In the data rows, the value 128 means zero.
Some points, one per row:
[121 141 141 107 123 110 145 113]
[ 98 145 153 128 124 144 127 106]
[151 126 110 148 100 122 171 114]
[154  88 122 124 108 106 157 108]
[127 129 141 113 126 141 136 127]
[173  62  85 122 255 135 123 137]
[137 129 123 131 124  94 149 255]
[136 119 115 154 124 127 140 101]
[130 118 123 137 108 137 137  97]
[ 91 150 128 129 129 134 121 121]
[167   8   0 159 120 149  97 127]
[124 131 135 158 105 135 130 109]
[128 121 125 104 111  83 205 233]
[ 74 225 222 136 120  82 205 255]
[126 134 133 142 125 136 130 138]
[ 79 175 210 129 129 155 117 123]
[255  33  88 147 122 179 112 124]
[129 128 129 124 133 147 126  79]
[255   0  33 144 130 164  99 133]
[151 123 101 148 145 128 140  90]
[127 125 129 124 135 144 104 124]
[255  41  72 153 128 142  99 131]
[137 114 120 127 117  64 185 166]
[132 127 129 151 103 132 158  72]
[142 111   0 138 138 144 113 129]
[118 130 139 129 132 150 131 102]
[131 127 128  84 183 150  91 119]
[113 171 137 117 147 159 124  95]
[146 122 118 130 135 148 119 113]
[196 101 107 121  55 128 162 113]
[ 52 121 158 137 119 129 138 110]
[110 148 146 135 144 133 116 117]
[129 129 129 127 150 143  42 132]
[127 128 130   0 140 131 112 119]
[133 125 126 136 119 141 113 125]
[ 77 183 184 154 120 150 125 110]
[134 116 108 147  94   0 189 162]
[148 109 122 160  76 136 130 158]
[101 147 142 127 152 131  95 130]
[ 67 186 134 145 109  85 131 236]
[118 134 139 139 131 142 105 127]
35 more points follow, each with its number after it:
[123 127 135   0 255 141  94 129] 0
[100 133 151  93 134 154 124 126] 1
[129 137 140 113 112   0 128 165] 2
[123 133 144 123 144 142 103 132] 3
[115 133 137 129 162 144  51 133] 4
[130 129 131 134 140 153 108 125] 5
[255  53  37 144 138 139  73 135] 6
[ 78 150 140 151 112 130 139 124] 7
[133 127 129  81 171 167 127 119] 8
[134  18 116 162 106 127 149 110] 9
[ 52 154 148 136 131 139 112 122] 10
[148 116 123 122 136 149 130  96] 11
[107 159 153 158 108 134 139 122] 12
[117 131 167 132  88 132 136 114] 13
[ 87 135 137  70 255 125  90 136] 14
[234   0 102 134 142 135  85 132] 15
[126 131 129 119 128 146 108 123] 16
[128 130 132 144 118 148 121 121] 17
[127 129 128 149 108 139 135 113] 18
[129 129 130 123 129 167 127 119] 19
[151 117 120 128 103 135 130  80] 20
[194  44 121 148 132 135 129 119] 21
[ 98 144 166 155  80 132 125 120] 22
[139 124 119 122 132 141 102 119] 23
[114 142 149 139 114  88 133 151] 24
[161 116 123 122 152 146 113 120] 25
[ 87 172 143 124 105 110 255 129] 26
[132 129 120  29 175 155 105 122] 27
[ 51 162 178 180 120 122 123 115] 28
[122 132 135  35 149 143 121 116] 29
[ 80 155 186 144 117 124 159 114] 30
[125 134 137 141 133 140 119 110] 31
[145 115 119 141 117  93 156 158] 32
[127 133 128 129 158 135 102 139] 33
[118 139 142 100 132 137  51 130] 34
Which two of these numbered points are nearest to each point below by angle, seen from the average point of the first points? Their numbers follow each, nearest first.
[162 103 102 121 159 174 110 126] > 25 6
[ 95 161 147 122  97  19 201 255] > 24 32
[ 52 147 171 124 138 139  88 129] > 10 28
[148 120 110 108 138 145 128 102] > 11 25
[143 134 123 146 140 149  83 125] > 5 4
[127 127 134 151 118 151 115 125] > 17 31
[151 114 112 144 128  97 175 186] > 32 2
[118 157 163 143 128 122 166 106] > 30 12
[134 115 121 134 125 148 129 104] > 11 20
[ 87 157 166 103 143 148 131  98] > 1 10
[166 123 116 124 130 132 131 116] > 25 11
[132 127 128 134 158 141  62 136] > 4 33
[150  49 129 109 231 133  89 134] > 25 14
[118 139 158 127 119 119 132 119] > 30 13
[155  94  94 141  63 122 155 117] > 9 20
[121 141 140 131 104 125 176 119] > 26 30
[130 111 128 171 105  81 176 135] > 32 24
[145 127 121 168 104 129 140 112] > 18 20
